In the data rows, the value 500 means zero.
Here are some points, one per row:
318/379/426/548/577/768/540/510/417/517/502/623/750/806/284/391/387/580/370/531/455/489/705/723/532/591/375/398/506/569/464/553
481/353/668/750/504/435/534/461/569/527/475/342/363/680/706/760/753/519/596/424/562/522/865/708/475/480/444/429/524/529/528/492
531/666/444/588/606/487/516/741/581/438/510/454/546/441/493/548/374/496/417/667/557/607/492/567/368/630/635/727/393/460/475/435
618/632/511/493/526/472/485/418/469/325/596/678/392/455/494/312/534/513/377/411/556/444/838/465/448/411/630/523/325/590/442/411
660/691/404/449/370/429/427/473/444/360/393/493/398/446/307/476/517/412/474/359/591/513/479/817/649/381/664/559/579/501/574/589
405/426/582/650/394/380/739/473/610/499/315/463/329/481/446/516/503/689/361/646/522/523/580/371/651/435/242/454/532/300/416/612
426/490/441/467/398/456/437/600/533/547/670/393/559/429/473/580/386/457/453/310/700/726/415/420/440/488/416/398/389/652/480/305
368/473/392/414/457/556/630/592/519/415/470/502/582/431/469/453/606/462/409/672/411/562/433/511/249/395/527/501/336/274/851/359
470/626/799/512/398/359/579/440/538/411/407/428/471/409/465/584/495/835/666/265/465/480/400/364/485/529/673/222/743/598/620/372
662/336/383/459/343/410/557/475/500/474/417/562/461/437/396/324/703/380/519/402/479/345/505/596/352/515/446/414/374/425/388/373
517/391/455/536/577/394/442/447/512/715/725/499/454/508/540/431/498/569/388/616/735/664/530/424/582/449/440/665/534/450/356/322
585/423/491/500/546/439/327/657/604/788/761/683/534/532/521/595/571/765/774/469/470/298/488/384/353/525/449/327/361/438/609/700
573/464/453/521/504/686/611/412/332/473/503/530/480/466/385/682/555/803/679/328/448/547/577/356/576/418/433/497/587/279/867/674
717/621/468/470/556/363/558/402/436/555/488/332/687/811/612/413/635/517/393/388/509/411/409/281/754/329/452/433/451/542/788/407
736/460/455/586/536/500/381/402/578/448/519/538/313/465/338/416/481/446/399/394/432/396/503/698/518/349/468/489/438/414/438/388
506/465/392/410/492/797/609/441/537/457/443/535/498/470/578/427/419/408/484/609/450/628/435/353/529/525/547/333/419/427/399/686
612/593/425/536/600/350/439/417/416/333/467/772/548/610/491/527/530/472/432/402/487/555/403/218/661/669/635/690/489/384/461/396
445/330/470/445/519/372/485/635/459/496/817/546/545/455/489/605/555/630/722/467/438/317/448/437/417/350/683/637/618/385/309/444
377/507/348/442/504/388/491/444/464/520/803/281/415/415/412/496/550/265/467/87/442/608/428/382/445/531/358/456/451/401/438/880
451/484/459/422/669/763/446/510/557/518/381/449/626/843/407/692/382/326/438/339/540/354/485/358/433/382/505/807/613/539/447/546
342/338/743/179/487/364/504/439/493/547/396/422/583/423/461/494/573/467/516/654/372/414/362/347/689/398/472/345/347/501/274/550
442/599/438/472/535/486/428/672/705/504/557/659/364/552/580/640/564/410/556/774/442/473/598/420/645/510/292/419/746/711/518/497
522/571/467/490/332/581/572/750/518/515/580/445/416/519/400/530/364/464/446/596/570/394/501/443/639/320/541/407/369/348/835/501
468/590/375/502/491/699/603/325/523/617/413/456/509/390/578/578/731/707/418/308/517/445/524/309/354/521/346/813/570/434/451/427
432/769/660/363/506/506/400/465/368/674/425/620/457/368/507/530/564/349/538/403/480/428/736/572/409/438/585/439/488/441/439/394
564/366/544/481/618/512/476/716/550/321/732/468/626/424/566/469/420/457/337/451/306/777/489/478/552/344/676/529/713/507/406/457
382/583/600/522/512/327/497/418/526/426/396/529/485/536/526/298/528/505/736/655/744/527/469/467/516/351/378/463/478/362/425/634
452/520/367/510/580/711/394/324/589/495/466/593/649/424/541/599/538/404/714/594/713/469/539/476/493/399/574/438/508/473/547/840
580/501/542/346/546/439/550/402/524/591/524/696/644/473/299/482/532/541/341/485/370/477/631/736/576/512/542/388/682/501/498/603
298/549/339/424/369/383/395/358/584/579/684/386/434/523/311/401/491/409/507/523/600/690/526/418/514/628/517/299/665/567/567/397
527/482/450/414/486/537/528/704/550/615/333/480/721/366/534/470/682/444/591/699/752/528/674/453/543/736/868/631/522/488/519/523
440/533/471/412/699/679/680/496/623/557/482/400/583/455/753/522/765/745/482/462/443/456/455/865/562/444/534/364/515/447/440/486
836/540/376/535/427/350/586/477/393/465/467/594/750/825/476/530/438/557/468/562/434/565/341/600/543/730/586/502/443/613/484/591
573/649/448/531/620/568/647/776/477/500/522/573/500/466/470/536/598/511/367/333/521/752/509/402/374/460/626/436/371/586/392/892
506/595/709/307/468/485/483/535/610/356/494/296/619/953/456/601/358/422/551/491/374/487/855/582/392/347/335/499/410/506/449/441
422/455/383/379/459/611/739/377/541/491/377/543/455/437/452/459/429/745/750/430/512/417/336/447/410/263/460/521/451/818/357/328
561/548/450/593/262/539/453/603/588/509/776/545/419/518/478/557/546/493/439/729/504/390/435/436/544/480/597/298/547/769/471/399
452/491/460/452/524/469/387/558/569/664/773/585/516/506/672/534/373/517/447/645/642/490/444/544/496/343/497/394/375/360/825/441
268/427/388/538/583/722/718/542/186/541/527/755/423/842/518/274/467/432/584/494/615/572/501/698/567/582/538/346/453/385/412/395
502/547/444/552/516/329/738/477/486/675/756/364/549/461/473/819/401/381/623/712/609/520/512/642/744/592/508/696/330/524/477/473
471/474/457/487/688/729/386/405/490/597/415/351/341/446/510/556/153/728/702/367/398/564/400/591/537/762/551/490/346/420/440/356
640/608/362/624/727/346/429/425/650/603/368/557/544/437/479/427/403/464/483/415/495/452/670/535/586/506/519/358/431/378/418/356
395/602/401/786/464/515/496/411/645/431/390/430/393/483/548/422/373/444/474/608/495/395/389/477/310/488/531/414/478/360/595/694
450/839/587/286/483/361/380/437/365/574/398/222/465/764/768/527/575/497/455/500/416/430/347/679/549/681/566/509/518/461/500/483
268/573/288/425/544/244/382/323/487/451/765/387/371/463/478/281/524/656/454/669/373/362/584/559/538/745/602/730/540/567/547/647
505/584/492/833/772/389/548/543/189/449/435/374/568/444/432/591/597/425/508/674/309/475/353/498/314/410/418/427/474/404/388/589
479/369/438/400/399/371/411/775/428/532/526/530/395/488/598/527/473/662/686/537/509/371/540/530/426/354/580/734/681/559/381/592
496/668/502/385/358/468/493/468/334/320/517/587/580/388/593/392/380/359/569/398/408/449/853/342/526/437/432/438/435/419/415/362
404/359/412/686/630/403/465/492/529/519/247/371/272/537/426/514/428/374/580/605/444/505/462/400/543/407/650/375/329/597/371/668
525/565/487/573/454/483/655/753/638/664/484/493/620/428/578/397/622/336/621/429/478/763/347/485/383/511/251/424/632/548/432/335
543/270/298/300/601/257/427/476/478/463/239/770/444/696/638/471/448/513/407/401/525/410/348/311/361/475/442/484/538/589/738/497
423/487/593/807/328/528/437/397/653/519/496/563/630/831/668/484/507/422/486/410/379/447/366/347/327/441/654/710/583/374/426/360
465/477/651/563/494/404/356/403/407/446/400/441/399/504/412/456/603/507/490/623/573/672/475/458/429/362/478/569/400/532/431/628
343/304/584/539/427/432/356/411/551/321/357/408/502/456/536/563/478/512/410/532/487/867/617/403/527/459/559/412/511/321/448/563
455/592/419/437/344/469/569/811/405/665/341/359/572/395/482/370/210/616/637/435/421/374/500/448/590/542/525/673/661/416/435/542
779/521/475/524/480/466/533/406/566/445/542/602/447/417/578/617/333/410/435/407/564/361/492/626/367/668/454/387/554/406/477/481
401/459/381/396/405/373/535/359/558/584/748/474/586/446/521/472/366/475/431/501/510/726/353/617/380/295/514/639/662/543/441/461
312/439/402/319/481/533/316/674/612/507/423/513/518/464/405/610/611/401/451/578/451/622/405/510/378/493/472/389/517/552/726/399
295/516/830/437/547/465/581/471/608/478/449/766/384/417/417/583/514/420/325/355/356/381/384/406/569/730/529/741/403/532/553/479
413/552/401/551/393/578/317/834/580/355/498/313/494/479/641/601/723/784/348/312/531/370/436/653/679/567/454/569/268/559/403/515
530/527/486/485/517/496/610/781/423/489/469/426/228/489/477/483/429/422/423/419/756/679/527/515/424/475/403/500/728/648/523/469
580/336/463/371/387/810/544/326/378/467/500/344/416/382/445/535/621/429/532/726/458/543/513/593/514/774/476/704/425/459/547/418
464/470/455/438/680/648/561/417/567/299/488/470/451/469/484/582/543/840/743/403/607/668/529/657/605/668/583/497/367/452/449/398
497/550/380/495/498/770/599/393/491/400/538/480/531/457/513/405/485/420/507/608/583/374/421/400/548/403/377/459/340/495/445/767
546/373/759/575/480/479/555/459/586/511/459/393/656/415/409/329/328/613/342/565/668/390/451/508/398/458/430/445/481/573/442/760
495/407/811/491/393/455/547/467/520/437/496/445/540/867/583/373/564/463/562/424/596/560/489/586/515/648/646/629/506/493/558/534
548/435/765/597/576/416/506/391/329/523/396/303/400/371/309/421/514/497/544/567/589/398/476/509/307/413/584/529/426/719/853/346
527/387/529/532/579/505/553/583/632/804/615/519/479/445/546/369/507/411/399/409/319/782/569/428/560/491/446/521/342/767/835/534
605/462/650/587/254/562/240/456/201/530/475/482/455/461/644/629/546/579/383/652/438/685/396/378/552/424/471/410/315/444/374/565
434/442/448/431/642/521/609/709/431/115/566/435/536/428/586/502/433/485/622/574/398/300/526/383/440/571/266/396/455/625/710/398
402/391/396/719/479/438/542/300/395/406/378/412/704/350/583/656/415/515/395/707/619/476/573/407/448/591/573/499/778/707/536/410
612/481/525/451/563/776/741/440/695/479/417/462/334/393/669/410/425/348/477/651/348/517/465/450/688/427/724/688/606/516/515/450
615/576/518/526/550/554/465/731/658/652/505/428/382/518/243/410/577/444/423/647/580/495/485/364/526/609/457/579/636/378/378/378
585/676/423/723/465/623/312/333/439/470/429/543/615/450/371/388/581/667/883/528/265/618/532/431/551/366/370/584/639/783/609/453
631/439/343/372/233/386/457/446/552/394/336/707/438/573/497/619/626/489/501/528/461/546/374/740/491/608/428/565/535/486/489/556
There is one direction along which these points spread out most. Take the direction at right angles to it along which they spread out most. Go by this last direction. How far along it is each point below, from 0 to 99? The average is 50, and the first point in the table lies past the average. One standard deviation of the points above along it is 16.
592/713/811/326/458/498/521/396/467/569/531/461/497/450/378/544/455/504/468/633/420/482/386/420/331/507/530/368/542/386/406/648 39
610/578/415/472/327/451/531/413/665/567/438/638/559/490/344/530/407/541/399/446/441/411/635/580/451/412/473/427/345/521/362/395 56
275/593/715/741/569/494/550/493/473/601/521/739/470/359/625/554/524/461/339/417/315/409/578/714/551/461/458/476/508/476/499/466 52
747/377/425/465/446/455/344/440/413/526/382/475/496/340/742/368/334/369/443/372/432/442/620/733/584/540/386/520/606/617/610/679 54
478/409/424/560/567/776/548/371/437/532/581/372/442/678/647/578/654/373/353/316/496/239/427/320/422/514/628/345/720/655/413/460 51
284/465/733/604/383/470/520/493/389/513/488/786/547/488/440/589/508/360/514/379/524/449/422/605/664/649/542/678/507/649/561/583 63
494/504/484/379/747/728/342/498/270/463/508/511/414/429/389/489/524/519/323/652/646/513/419/472/449/411/419/495/747/539/463/317 49
704/660/881/404/581/498/442/423/483/395/547/586/496/462/697/458/433/534/536/658/702/622/473/405/324/555/290/537/469/518/435/638 41
699/459/463/507/669/366/537/462/521/402/447/547/529/425/412/640/593/331/563/441/498/455/347/652/675/566/414/474/446/404/437/388 58
598/325/533/575/485/483/476/688/604/581/734/401/419/494/396/261/524/592/710/501/368/365/557/460/491/727/562/626/556/379/446/511 62
310/430/752/709/469/567/274/515/506/391/509/610/710/382/434/339/392/361/543/339/608/391/349/682/715/593/430/493/480/404/523/390 53
549/314/330/408/387/358/492/439/326/606/372/502/581/400/569/623/442/423/394/399/473/436/790/470/474/521/459/399/389/372/381/371 53
